In the data rows, 50 means zero.
Some points:
<47 40 55 62 29 51 64 45 43 24 56 51 40 51 39 50 72 52 24 42 55 47 57 45 28 88
 38 61 52 44 49 59 0 77 58 44 55 40 56 72 64 40 59 57 57 82 35 64>
<50 70 51 30 50 56 49 48 62 75 41 55 55 71 62 46 44 42 40 61 43 44 58 54 46 52
 59 70 58 42 51 44 43 43 47 47 44 58 63 21 51 25 54 50 77 38 70 49>
<42 50 28 55 43 40 59 31 50 35 85 42 30 39 53 54 48 37 60 39 47 35 44 28 24 40
 48 51 41 51 51 58 23 50 44 38 46 44 69 68 51 57 44 59 30 49 64 42>
<61 43 35 54 76 63 39 53 42 55 58 57 68 43 68 21 35 48 68 36 47 34 42 37 63 48
 59 52 35 30 33 45 37 51 35 76 35 64 23 40 42 71 60 33 49 0 61 7>
<99 51 20 60 67 48 44 54 42 52 67 39 64 39 60 43 74 66 43 57 52 48 33 71 90 75
 82 43 33 90 41 35 49 35 58 65 46 59 50 75 64 43 39 59 52 41 39 58>
<6 67 69 67 79 38 59 54 86 43 60 62 52 68 20 47 35 18 60 43 36 34 69 30 20 24
 46 45 62 38 49 52 75 32 38 29 59 51 29 42 41 88 73 27 10 56 32 58>
<64 30 48 32 47 57 41 43 59 44 34 67 62 62 59 58 41 31 49 18 59 57 34 55 63 57
 57 39 48 48 50 56 54 57 58 54 27 36 49 44 66 53 54 56 65 50 53 50>
<68 46 59 29 87 48 42 46 18 49 52 54 74 90 42 45 50 97 42 46 49 68 27 26 78 69
 46 40 59 62 54 37 34 42 49 47 42 55 39 23 65 68 53 57 70 52 42 37>
<41 63 52 35 72 59 58 61 60 72 0 44 59 21 44 73 24 54 67 37 35 45 69 27 62 69
 52 65 56 27 44 86 57 54 24 80 61 72 26 47 45 49 66 48 62 32 61 51>
<70 28 42 45 45 64 46 50 50 50 46 84 56 52 75 44 51 65 31 46 49 49 41 61 73 72
 52 50 51 48 48 32 43 56 32 62 49 54 54 42 60 48 42 49 59 41 51 50>
<68 46 50 67 45 51 45 65 43 54 52 61 32 51 66 57 67 51 57 46 45 62 35 43 38 35
 58 62 39 68 56 60 53 71 48 37 61 36 70 63 51 48 41 32 30 56 45 78>
<39 64 51 35 49 57 45 42 67 55 59 42 52 55 48 45 49 24 57 42 32 69 54 71 50 28
 45 49 44 68 66 59 69 32 56 52 46 49 58 56 49 68 48 42 60 44 64 36>
<34 79 42 64 65 49 19 51 47 78 7 35 53 22 62 62 15 48 38 51 45 45 65 33 44 55
 41 45 54 13 40 71 71 51 37 56 47 58 37 58 50 76 79 52 49 27 58 90>
<43 34 56 28 51 49 48 47 59 50 53 50 65 58 40 33 30 46 49 46 59 35 60 56 50 59
 59 58 38 42 43 43 33 48 44 99 39 57 42 57 39 81 33 51 60 53 51 32>
<47 61 73 42 46 56 42 36 48 69 38 65 52 54 53 54 29 48 60 86 30 61 57 42 54 51
 40 48 51 46 54 67 99 49 36 53 46 55 37 35 52 39 37 51 54 44 51 49>
<65 56 49 49 40 1 42 67 71 40 55 10 46 54 43 35 70 38 34 54 68 53 48 47 55 87
 54 44 79 56 50 40 69 34 53 61 59 58 47 43 45 44 55 52 56 56 39 74>
<86 74 43 37 48 35 52 48 32 56 53 62 38 68 74 38 51 53 43 53 61 53 52 71 35 55
 49 38 41 64 49 42 35 55 71 30 20 40 62 66 44 54 10 47 57 56 51 39>
<30 61 56 48 37 64 75 43 35 42 53 33 58 52 32 49 40 44 72 53 39 45 41 44 66 43
 40 50 49 43 59 47 68 49 50 23 69 54 44 31 29 57 62 46 41 65 38 61>
<27 51 53 74 31 47 65 44 52 33 46 59 24 38 1 56 54 50 48 58 71 58 53 40 38 27
 27 50 53 58 69 55 56 53 79 31 59 39 50 86 65 63 57 47 30 76 56 65>
<63 45 46 52 44 53 49 36 60 46 50 54 46 74 71 62 35 48 52 62 54 33 59 69 40 53
 49 34 53 56 48 60 55 55 45 38 53 70 42 51 44 79 56 42 49 46 47 41>
<63 46 43 53 37 45 56 57 49 49 58 66 60 57 67 49 77 64 45 39 52 63 45 67 45 40
 67 56 33 49 37 43 36 59 51 51 36 35 71 35 66 51 46 39 49 45 52 52>
<51 31 52 58 48 65 53 42 33 49 67 46 58 22 57 68 64 68 72 52 55 49 44 60 52 24
 45 64 40 56 54 61 51 68 56 44 52 41 58 61 55 24 61 48 33 55 58 59>
<32 62 70 35 27 46 57 43 49 31 66 56 58 38 21 39 35 38 49 59 38 51 63 47 30 47
 47 52 51 47 66 44 64 48 52 30 66 34 56 53 36 50 44 40 47 53 53 48>
<56 41 62 56 69 37 42 58 31 48 43 39 49 45 61 62 63 43 54 84 57 46 29 55 70 53
 71 57 56 65 52 38 39 64 34 55 55 40 51 61 51 43 61 59 18 53 59 64>
<19 64 43 66 68 44 38 46 60 67 27 46 48 39 49 80 41 49 54 32 25 42 58 23 64 44
 37 43 65 12 36 61 44 46 37 56 52 67 32 18 48 35 96 49 69 38 45 45>
<62 41 39 24 42 58 59 39 38 48 46 72 44 66 64 27 48 63 26 38 49 60 64 58 58 53
 48 40 53 52 48 32 42 46 46 55 62 63 56 37 43 36 34 57 88 32 41 50>
<46 29 61 58 40 53 52 40 48 36 35 82 39 53 58 55 37 43 51 53 49 63 66 51 22 41
 71 47 43 51 53 86 54 45 79 31 66 35 56 41 44 22 40 75 52 72 46 31>
<57 57 42 46 40 57 43 59 63 60 53 28 70 62 41 44 49 55 32 26 55 61 55 51 61 63
 30 44 28 53 46 34 38 18 43 70 63 71 45 41 51 54 55 52 50 46 63 44>
<38 80 53 53 42 28 54 46 41 46 69 41 37 54 72 52 74 56 53 57 49 60 62 60 43 44
 61 30 38 56 52 40 49 97 72 32 59 52 58 49 43 46 33 50 46 54 56 62>
<40 40 35 66 44 56 59 71 75 54 56 63 30 29 46 66 49 34 61 55 56 47 33 48 34 35
 15 71 63 39 56 64 57 48 67 38 49 54 37 68 44 0 48 54 35 65 46 59>
<51 49 45 51 59 46 49 63 40 35 51 38 28 43 21 55 54 63 60 72 61 28 56 51 34 33
 61 44 52 39 51 43 59 59 43 58 54 48 47 58 31 50 50 41 48 66 54 57>
<61 60 46 59 39 25 43 35 19 41 47 50 35 45 59 50 86 66 39 32 62 53 48 68 55 56
 73 46 41 88 45 22 39 60 62 53 30 40 67 73 75 49 42 61 55 66 45 44>
<45 52 61 64 41 63 51 68 74 53 79 33 66 39 40 35 60 49 69 52 59 62 57 50 41 19
 27 22 56 60 65 53 66 45 62 53 39 44 45 64 55 60 33 71 32 77 57 17>
<47 70 44 40 47 52 52 68 63 56 71 34 61 63 40 28 52 45 36 76 55 42 57 52 55 67
 43 58 57 48 38 29 36 34 42 52 65 52 53 57 46 50 33 49 59 88 30 42>
<43 0 75 71 46 60 44 64 45 52 32 27 32 28 27 70 34 49 71 42 51 40 6 32 61 43
 50 85 59 42 45 59 61 51 37 69 49 38 40 26 51 57 66 50 51 31 45 49>
<35 65 48 35 58 80 64 36 45 53 37 52 58 58 66 49 64 56 39 57 51 59 58 76 56 49
 52 47 71 45 53 42 56 19 54 31 39 38 81 36 46 42 36 48 48 54 42 45>
These points spread out most along one direction. For each point below, how far along it does it lie, from 0 to 99? 50 is the average, and the first point above lies past it. One standard deviation of the points above along it is 16.
<62 41 39 24 42 58 59 39 38 48 46 72 44 66 64 27 48 63 26 38 49 60 64 58 58 53
 48 40 53 52 48 32 42 46 46 55 62 63 56 37 43 36 34 57 88 32 41 50> 63
<30 61 56 48 37 64 75 43 35 42 53 33 58 52 32 49 40 44 72 53 39 45 41 44 66 43
 40 50 49 43 59 47 68 49 50 23 69 54 44 31 29 57 62 46 41 65 38 61> 38
<65 56 49 49 40 1 42 67 71 40 55 10 46 54 43 35 70 38 34 54 68 53 48 47 55 87
 54 44 79 56 50 40 69 34 53 61 59 58 47 43 45 44 55 52 56 56 39 74> 55
<46 29 61 58 40 53 52 40 48 36 35 82 39 53 58 55 37 43 51 53 49 63 66 51 22 41
 71 47 43 51 53 86 54 45 79 31 66 35 56 41 44 22 40 75 52 72 46 31> 52
<34 79 42 64 65 49 19 51 47 78 7 35 53 22 62 62 15 48 38 51 45 45 65 33 44 55
 41 45 54 13 40 71 71 51 37 56 47 58 37 58 50 76 79 52 49 27 58 90> 18
<63 45 46 52 44 53 49 36 60 46 50 54 46 74 71 62 35 48 52 62 54 33 59 69 40 53
 49 34 53 56 48 60 55 55 45 38 53 70 42 51 44 79 56 42 49 46 47 41> 49
<64 30 48 32 47 57 41 43 59 44 34 67 62 62 59 58 41 31 49 18 59 57 34 55 63 57
 57 39 48 48 50 56 54 57 58 54 27 36 49 44 66 53 54 56 65 50 53 50> 53
<50 70 51 30 50 56 49 48 62 75 41 55 55 71 62 46 44 42 40 61 43 44 58 54 46 52
 59 70 58 42 51 44 43 43 47 47 44 58 63 21 51 25 54 50 77 38 70 49> 47
<99 51 20 60 67 48 44 54 42 52 67 39 64 39 60 43 74 66 43 57 52 48 33 71 90 75
 82 43 33 90 41 35 49 35 58 65 46 59 50 75 64 43 39 59 52 41 39 58> 78
